In the rows, 128 means zero.
Where one turn sends some rows of the set: a few examples, then the rows asked:
Los: [118, 153, 90, 110, 124, 131, 158, 130, 158, 167, 89, 95]
Viga: [112, 165, 94, 110, 117, 122, 144, 131, 134, 153, 76, 96]
Rusep: [71, 115, 141, 142, 126, 91, 125, 98, 136, 171, 140, 136]
dafak: [133, 89, 120, 163, 85, 126, 119, 116, 107, 127, 127, 99]
luno: [72, 109, 142, 119, 148, 109, 137, 100, 143, 159, 155, 125]
rig: [157, 100, 115, 144, 110, 131, 122, 123, 110, 119, 142, 94]
ketu: [77, 123, 119, 127, 141, 112, 105, 104, 142, 172, 164, 132]
gav: [102, 142, 114, 131, 112, 139, 171, 117, 148, 156, 71, 106]
neb: [108, 172, 104, 114, 121, 137, 154, 119, 166, 147, 92, 101]
nazam: [154, 119, 130, 150, 114, 125, 100, 120, 102, 126, 132, 85]
lokif: [76, 125, 139, 108, 143, 110, 97, 107, 134, 166, 143, 132]
vizet: [152, 107, 117, 143, 92, 129, 104, 126, 127, 122, 134, 83]
gukid: [91, 146, 84, 125, 109, 144, 169, 132, 143, 147, 95, 91]
bovim: [83, 122, 135, 115, 133, 88, 104, 104, 147, 151, 159, 135]
Ris: [139, 98, 117, 166, 99, 114, 126, 121, 115, 137, 150, 73]

ketu turns into rig
luno turns into Ris
Now these:
gav turns into Rusep
neb turns into bovim
lokif turns into nazam

Where one turn sends some rows of the set: a few examples, then the rows asked:
fene: [122, 121, 108, 146, 146, 147, 148, 170, 160, 110, 136, 121, 141, 103, 110, 127, 102, 82, 136, 123, 107, 139, 118, 128]
Kogub: [127, 115, 100, 170, 153, 138, 126, 106, 125, 89, 138, 115, 103, 120, 74, 147, 109, 102, 114, 80, 142, 137, 121, 148]
gisad: [174, 120, 168, 140, 136, 144, 128, 145, 114, 90, 113, 117, 119, 132, 146, 173, 161, 102, 153, 105, 147, 126, 111, 136]
tep: [146, 140, 174, 124, 128, 133, 134, 162, 85, 141, 115, 143, 163, 165, 126, 133, 116, 128, 171, 115, 127, 167, 140, 161]
zav: [141, 168, 165, 135, 99, 105, 112, 117, 65, 126, 133, 126, 149, 132, 146, 107, 117, 138, 136, 113, 99, 163, 138, 108]
zek: [131, 128, 113, 177, 119, 101, 148, 117, 133, 108, 123, 167, 103, 151, 130, 74, 136, 83, 126, 119, 136, 165, 141, 151]
feku: [173, 128, 131, 120, 135, 146, 142, 137, 72, 115, 107, 160, 69, 138, 113, 109, 140, 145, 126, 126, 108, 176, 119, 131]
ras: [144, 160, 140, 164, 145, 122, 96, 112, 101, 101, 97, 132, 112, 113, 126, 138, 135, 74, 143, 100, 143, 123, 115, 195]
guken: [181, 157, 104, 163, 98, 143, 138, 127, 106, 133, 108, 143, 97, 150, 78, 140, 125, 112, 113, 137, 147, 175, 118, 146]
Kir: [160, 167, 104, 135, 126, 109, 115, 112, 93, 93, 86, 130, 154, 131, 122, 96, 142, 118, 121, 90, 134, 123, 163, 126]
nek: [139, 164, 115, 138, 94, 114, 141, 138, 132, 137, 101, 111, 163, 102, 158, 101, 121, 140, 129, 92, 144, 166, 141, 115]
busut: [145, 150, 125, 197, 143, 145, 93, 117, 106, 96, 136, 92, 102, 138, 154, 103, 130, 114, 92, 101, 148, 145, 131, 147]
Peviz: [101, 136, 150, 141, 158, 152, 154, 146, 128, 125, 137, 97, 87, 140, 140, 144, 144, 140, 127, 103, 162, 153, 105, 153]
Ketod: [89, 157, 132, 110, 105, 125, 131, 110, 110, 139, 104, 118, 151, 98, 107, 119, 121, 121, 158, 102, 120, 161, 98, 126]
bure: [158, 107, 139, 155, 140, 139, 119, 151, 109, 131, 129, 94, 110, 96, 152, 155, 133, 101, 175, 115, 150, 157, 138, 173]
bok: [162, 134, 82, 160, 131, 146, 145, 129, 96, 125, 82, 113, 86, 115, 133, 91, 159, 98, 111, 112, 132, 176, 126, 117]
Vuto: [122, 150, 125, 159, 114, 166, 147, 126, 92, 157, 108, 107, 83, 128, 96, 131, 172, 111, 138, 150, 111, 186, 114, 145]
vol: [127, 122, 159, 121, 118, 130, 153, 118, 126, 121, 114, 105, 150, 114, 142, 115, 177, 121, 170, 117, 126, 187, 138, 122]
Mitu: [131, 158, 112, 181, 134, 121, 166, 115, 120, 151, 147, 162, 114, 158, 115, 107, 157, 102, 118, 83, 172, 167, 120, 129]
nep: [150, 158, 114, 156, 109, 130, 96, 81, 101, 146, 130, 108, 165, 118, 93, 110, 127, 81, 140, 103, 160, 170, 121, 146]
lufis: [126, 101, 105, 149, 118, 148, 114, 150, 97, 139, 147, 132, 114, 137, 85, 120, 145, 160, 162, 124, 118, 137, 149, 131]
putu: [172, 145, 138, 163, 154, 115, 118, 82, 83, 106, 145, 122, 106, 88, 130, 144, 158, 94, 135, 76, 143, 149, 133, 145]
rif: [152, 143, 133, 161, 89, 123, 133, 129, 118, 121, 109, 135, 183, 139, 102, 135, 97, 86, 144, 100, 114, 176, 119, 104]
sof: [124, 109, 133, 155, 110, 176, 89, 142, 102, 123, 134, 115, 114, 151, 125, 94, 180, 137, 142, 131, 130, 146, 109, 112]
zokul: [133, 95, 169, 166, 150, 126, 135, 136, 96, 86, 155, 109, 89, 159, 133, 133, 112, 100, 138, 123, 111, 165, 127, 140]
sogop: [109, 173, 123, 123, 160, 137, 134, 134, 110, 138, 165, 137, 111, 84, 128, 106, 118, 132, 110, 101, 129, 134, 110, 141]
kabu: [127, 157, 158, 158, 133, 133, 117, 112, 108, 97, 168, 131, 125, 130, 119, 111, 128, 75, 113, 143, 79, 137, 107, 118]
Garo: [172, 157, 142, 164, 128, 157, 122, 160, 136, 127, 174, 114, 135, 121, 162, 117, 123, 127, 100, 125, 138, 155, 120, 111]

nep turns into tep
zav turns into nek
Now these:
Peviz turns into Kogub
feku turns into bok
sof turns into Mitu
fene turns into kabu
putu turns into bure

